In the rows, 128 means zero.
Rows swapped in pairs by one turn or mirror: which row each one swaps with:
Ladot: [139 160 147 117 160 120 131 108 125 118 160 111 117 123  94 102  97 134
 128 151]
kur: [126 135 133 123 148  88 128 141 130 109 162 119 112 140  73 117 130 144
 116 171]
Vuso: [154 137 151 101 140 133 150 111 169 126 170 117 111 152  89 126 123 119
 150 132]
sigi: [109 117 141  98 149 138 155 104 151 134 158 140 104 137  57 136 146 109
 130 131]
Ropil: [144 123 130  97 127 119 150 105 105 167 184 120 139 124 122 166 126 124
 128 144]
regak: [103 140 162 122 120 112 144 133 120 123 174  92 137 150 132 148 113 120
 135 142]
Zik: [131 135 135 115 137 138 155 121 119 169 137 108 138 110 103 110 149 121
 154 119]
zim: [125 146 136 119 142 139 173 107 111 156 136 103 131 114 120 108 146 124
 122 131]
kir: [124 110 152 115 154 106 156 143 128 119 166 115 105 107  91  86 122 151
 130 128]
zelit: [110 110 146  99 107 142 134 127 100 137 158 124 123 153  95 149 131 109
 105 164]
rer: [ 97 114 166 113 156  95 165 137 153 122 174  93 132 142  99 137 146 136
 108 168]
Dilo: [151 102 140 106 134  84 186 118 127 138 155 118 123 161 113 124 143 138
 135 130]
pife: [116 118 163  99 163  72 149 117 129 136 179  70 131 147 106 133 143 119
 108 138]
kivum: [111 104 138 101 133 139 147 138 113 140 145 116 123 151  99 144 132 104
 128 185]
gupu: [152 138 137  92 143 124 177 110 147 125 168 129 117 123  75 134 126 124
 161 136]
divi: [100 103 122 119 153 119 120 126 116 125 149 133 129 139  65 107 137 145
 112 151]
dupok: [ 99 134 147  86 146 137 152  96 139 135 153 128 118 137  63 130 153 123
 126 111]
ludus: [110 114 144  99 142 129 148 113 145 130 162 120 106 153  61 149 164 121
 119 111]
Latiz: [108 110 142 120 143  96 128 114 102 126 156 101 127 126 141 133 116 145
 123 110]
fopaz: [140 129 147  90 148 118 146  93 152 125 173 125 113 104  82 114 122 109
 153 136]
kom: [108 124 147 100 118 105 166 113 126 117 146  95 103  96  80 136 111 122
 140 159]
pepof: [108 155 160  93 158 126 141  97  93 138 158 124 149 107  99 124 116 127
 125 146]
viror: [138  97 152  85 124  96 165  91 130 145 161 123 139 156 119 108 135 137
 143 140]
dekit: [128 104 152  93 166  82 138 137 143 133 167 124 140 135  99 142 146 136
 166 148]
labu: [130 133 135 123 127 135 137 109 111 131 145 117 152 111 108 117 129 116
 131  97]
Gese: [120 134 130 124 136  98 142 130 152 108 139 118 134 123  78 108 103 144
 112 143]
ledo: [ 83 134 161 121 147  91 140 103 126 133 171  77 126 118 102 160 130 124
 105 132]
let: [103 121 183 117 126  96 143 106 125 147 149  81 126 115  81 138 130 120
  95 122]
manif: [ 98 115 132  99 152 121 148  88 146 139 171 130 132 146  63 144 150 114
 114 116]
Butu: [112  97 144  89 114 125 132 138 108 145 156 124 133 155 115 148 143 124
 128 172]
kad: [ 74  85 161 107 151 117 143 107 122 129 147  85 131 134 100 146 132 128
 125 140]
talak: [140 118 132 133 140 101 143 137 139 119 128 121 139 129  86 135 104 107
 133 161]
nese: [ 92 161 124 128 147 113 124 120 120 115 151 114 150 134  97 133 136 123
 101 143]
zug: [142 132 148 112 126 139 129 109 123 172 185 110 135 139 125 146 121 119
 116 140]
Baluv: [109  99 137  98 124 132 133 112 111 156 156 131 125 150 113 165 131 109
 119 164]
kibar: [155  87 166  95 146 109 174 126 135 136 162 107 125 147 120 115 144 148
 128 141]
lor: [126 152 150 123 157 113 150 133 143 132 188 122 121 151  80 108 143 154
 113 124]
Meb: [150 114 136  95 151 113 125 102 115 169 171 113 121 126 134 151 131 125
 133 158]
sikur: [124 115 156 117 169  96 166  92 130 165 159 111 138 123  93 149 122 128
  84 127]
sep: [107 115 150 121 147  93 151 122 140 153 151  82 137 121 121 152 114 156
  95 137]
vuna: [128 115 112 111 142  77 129 106 114 153 165 117 114 123  93 151 146 159
 111 136]
zulit: [126 156 129 115 148 100 125 136 107 115 157  95 135 131  82 101 126 108
 115 147]
vanu: [128 108 160 115 158  83 128 125 148 153 193  89 131 124 125 143 121 135
 131 133]
Dep: [132 115 146  96 141 123 123 120  89 156 187 119 120 125  99 169 131 121
 115 147]
fosu: [124 140 131 124 120 127 173 118 104 148 152 113 142 106 102 117 131 106
 128 111]
Rakit: [145 121 146 123 128  83 121 136 125 126 129 113 117 153  76 120 136 141
 109 157]
Buf: [134  97 135 110 118  86 163 110 151 130 164 124 144 148 121 107 150 123
 137 136]
Ves: [135 121 155  86 147 120 148 107 131 102 172 124  99 135  60 148 125 117
 150 135]

let swaps with Rakit
Baluv swaps with sigi
pife swaps with zulit
zim swaps with Buf
vuna swaps with kom
dekit swaps with pepof

